The rows of D fall into 3 groups, which share some directions, and each row is roughly a mix of its group's hidden directions.
D (95 x 10):
[[ 22   4   7 -11  15   8   8  10  16  22]
 [ -2  18  15 -18   2  -5 -24  18   6  -7]
 [-26  12 -12  22  -2  17   6   4  -2   8]
 [ -4  -1  19 -13  10 -15  -1  11  22 -19]
 [ -3   4  28 -22  10 -15  13  -5   2   2]
 [  3  -6 -26  27   0  18  -7   2   0  -1]
 [-26  10  -2   0 -12  -9 -18 -15 -13 -11]
 [-15 -15 -28  20   4  12  -4  -1  -8   1]
 [  2  -4 -28  17 -12  20  -5   3  -7  13]
 [ 15 -20   1  -6  16  -5  20  15  11  13]
 [ 29 -11   5 -25  -4 -14  -3  -4   0   0]
 [ 24  -5  14 -21   1 -17  -7   6  15  -4]
 [ -6 -13  18  -8  21 -14  23  -9   1  -5]
 [ 13 -21  -6  -1  12  -9  20  15  10 -16]
 [ -4  -8  19 -13   9  -6  33  -3  -7  -2]
 [ -7   7  20 -13  -7 -22   5   6  21 -12]
 [ 15  19  -7  -6 -25  15  -9  12  -6   9]
 [ -6  -7  -8  29  -7  18  22   1   0   2]
 [ 10 -15  15  -2  12 -16  -9 -16   1 -24]
 [ -8  -6  17 -13   6 -19   1   1  17 -25]
 [  0  -9 -17   9   8  15  -3 -13 -30   9]
 [ 10  -6 -24   5  -8  15  -8 -10 -21  16]
 [ 24 -12  14  -6   3 -23  -4 -18   1  -8]
 [-15  15 -10  29 -11  16  -2   3   5   6]
 [ 10   3  22 -22  13 -16   2   9  15  -2]
 [-31   3   1   5   5 -16  -8 -14 -15  -9]
 [-21  17  -5  15  -7  20  11  15   5   7]
 [  3 -11   0   1  32  -9  22   7   8   7]
 [ 37  -9  -8  -5 -12   5  -5  -7  -5   7]
 [-16 -13  -9  14 -24 -12  -1 -11 -12 -12]
 [ -4   2  24 -22  13 -21   5  -9   2  -5]
 [  9  -3  17 -28   7 -15  17  -7  -8  -2]
 [ 21  -4 -10  -8  -7  17   4   8  12  26]
 [-19 -18  -9  19   8 -11   3 -17   0 -15]
 [  6   6 -22  12 -17  23  -9  14  -5   8]
 [ -3 -10 -22   4   2  15  -1 -13 -28   9]
 [  5  -1 -20   1 -11  21   1  -4 -25  15]
 [-22  -7  -2  23  15  -8  10 -12 -16   1]
 [-12   2  20 -12   2   0  29  -7  -6  16]
 [ 26 -19  -3 -20  -1  -9  -2 -14 -10  -6]
 [ 20 -10  13 -28  -5 -16  -1  -2   2 -11]
 [-14   6  20  -9  -6 -17   3   5  19 -21]
 [ -1  -5  18  -3 -10 -26   8 -20  13   9]
 [ 21  12   4   3  -2  16  -5  28  10  -7]
 [  2  -6  -6   1  -2  -1 -25 -17 -29   2]
 [  7   0 -18  11   3  18   1  -4 -22  23]
 [ 17 -15 -10   4  13   7  18  18   7 -17]
 [-23  21  -1  -2  -1   4 -22 -11 -13  -9]
 [ 22 -19  -5 -16  -9 -10  -2 -19 -10  -9]
 [ 24 -16 -12  13 -13  15  14  10   6   1]
 [  7   2 -16  -2 -10  14  -2  -4 -27  23]
 [ 26  -4   4   5   1  17  12   7   9  24]
 [-25  -2  -1   8 -18 -12  -9 -18 -15   6]
 [ -4   3  15 -15  -5 -21  -3   9  25 -14]
 [  8   3  28 -21   4 -17  11  -2   9   5]
 [ 12  -6   9 -12 -10 -25 -21 -10   7 -12]
 [ -5  30  12   1  18   9  -9 -11   0  14]
 [ 26   4   8 -15 -18  10  -6   9  14   9]
 [ -2   1 -26  23 -12  19 -11   3  -4   3]
 [-16  -2   1   1 -16 -14 -11  -4 -10 -30]
 [-27  11 -14  14 -17  11   4  -5 -12   6]
 [  3   5  15 -18  12 -10   2  -1  12  30]
 [-29  -4   2   2   5 -19  -6  -6 -15 -18]
 [-25  -6 -12  19  -1 -10   2 -13 -15 -14]
 [  3  15  -6 -11  -7 -11 -32  -6  -5 -16]
 [ 29 -13   4 -13  -8 -16  -5 -17  -4  -6]
 [ -6  16  18 -16   3  -6 -17  19   4 -16]
 [ -5   2  12 -18  -2  -7   6  18  26 -17]
 [-12 -22 -17  14   2  -8   9 -24  -6   3]
 [ -8  -6 -24  27  -5  17  -8   8   0  -3]
 [ -4   0 -22  17  -3  20  -7  -6 -20  14]
 [-21  10  -9  11 -17   5 -16 -16 -16  -4]
 [ 17 -12  -2  12  23   9  22  13   4   0]
 [ 12  -4 -11  13  19  21  15   6   1  19]
 [ -6  15  -2 -20   0  -5 -29   7  -9 -13]
 [  7  -1 -17   9   9  19  -5   1 -21  23]
 [  5  23  -8  -9  -9  23 -10  12 -14  11]
 [-19   3   9   3   6 -26   0 -10  -4 -24]
 [-17  23  -8   7  -7   8 -18 -16 -10 -12]
 [-11 -17 -11  17   4  15  23  -1  -4  16]
 [  3  -5 -22  12  -1  18   2 -11 -24  14]
 [ 22  -4 -13  11  -6   8  -2 -15 -20  18]
 [  0  -1 -24  24 -10  16 -10   9  -3 -11]
 [ 20   6  -2   1   1  26  11  24  -1   5]
 [  5 -22  -5  23  11   0  22  -6   7 -10]
 [-16  12 -11  23 -10  25   7   5  -2   4]
 [ 13  21  -1 -20  -6  -4 -28  -1  -6  -2]
 [ -2  10 -13  -2  -7  24 -11  27  -9   6]
 [  4 -14   3  14  -1  10  29   3   9  21]
 [-13  23  -9   0  -4  16 -18 -14  -7  15]
 [ 16 -27   0  -3 -11 -14  17  11  10  -5]
 [  7  -5 -23   7  -6  14  -1 -11 -23  17]
 [-11   3 -24  23  -7  18 -13   2  -5  -1]
 [ 21  -4   2  -8  18  10  12  14  13  19]
 [ -1   5 -22  22 -16  19 -13   7   0   6]]

One row of each group comes first, with its name. Which group is each row after those in?
[ 12  13   4 -16  -1  12  -7   0  11  31] => (85)
[ 13   2  26 -22   5 -18  13  -5   6   1] => (75)
[ 18  -9  -8   8  -2  -2  -8 -23 -24  11] => (36)

[-10 -15   1  21   5   3  27 -14   4  11] => (75)
[-19  10  -1  -9 -20  -1 -25  -7 -11 -12] => (85)
[-25  14  -8  25  -4  13   3   0  -7   9] => (36)
[15 12 -1 -5 -4 25  9 15 -4 22] => (75)
[ 23 -24   0   6  -6   4  18  14   6   9] => (85)
[  8 -13   7 -14  13 -20  12  14  13 -18] => (85)
[ 13 -19 -16  22  12   5  -1   9  10 -15] => (75)
[ 13   0  14 -12  18  -5  11   5  15  25] => (85)
[-33   7  -6  24   7   6   2  -4  -3  -2] => (36)
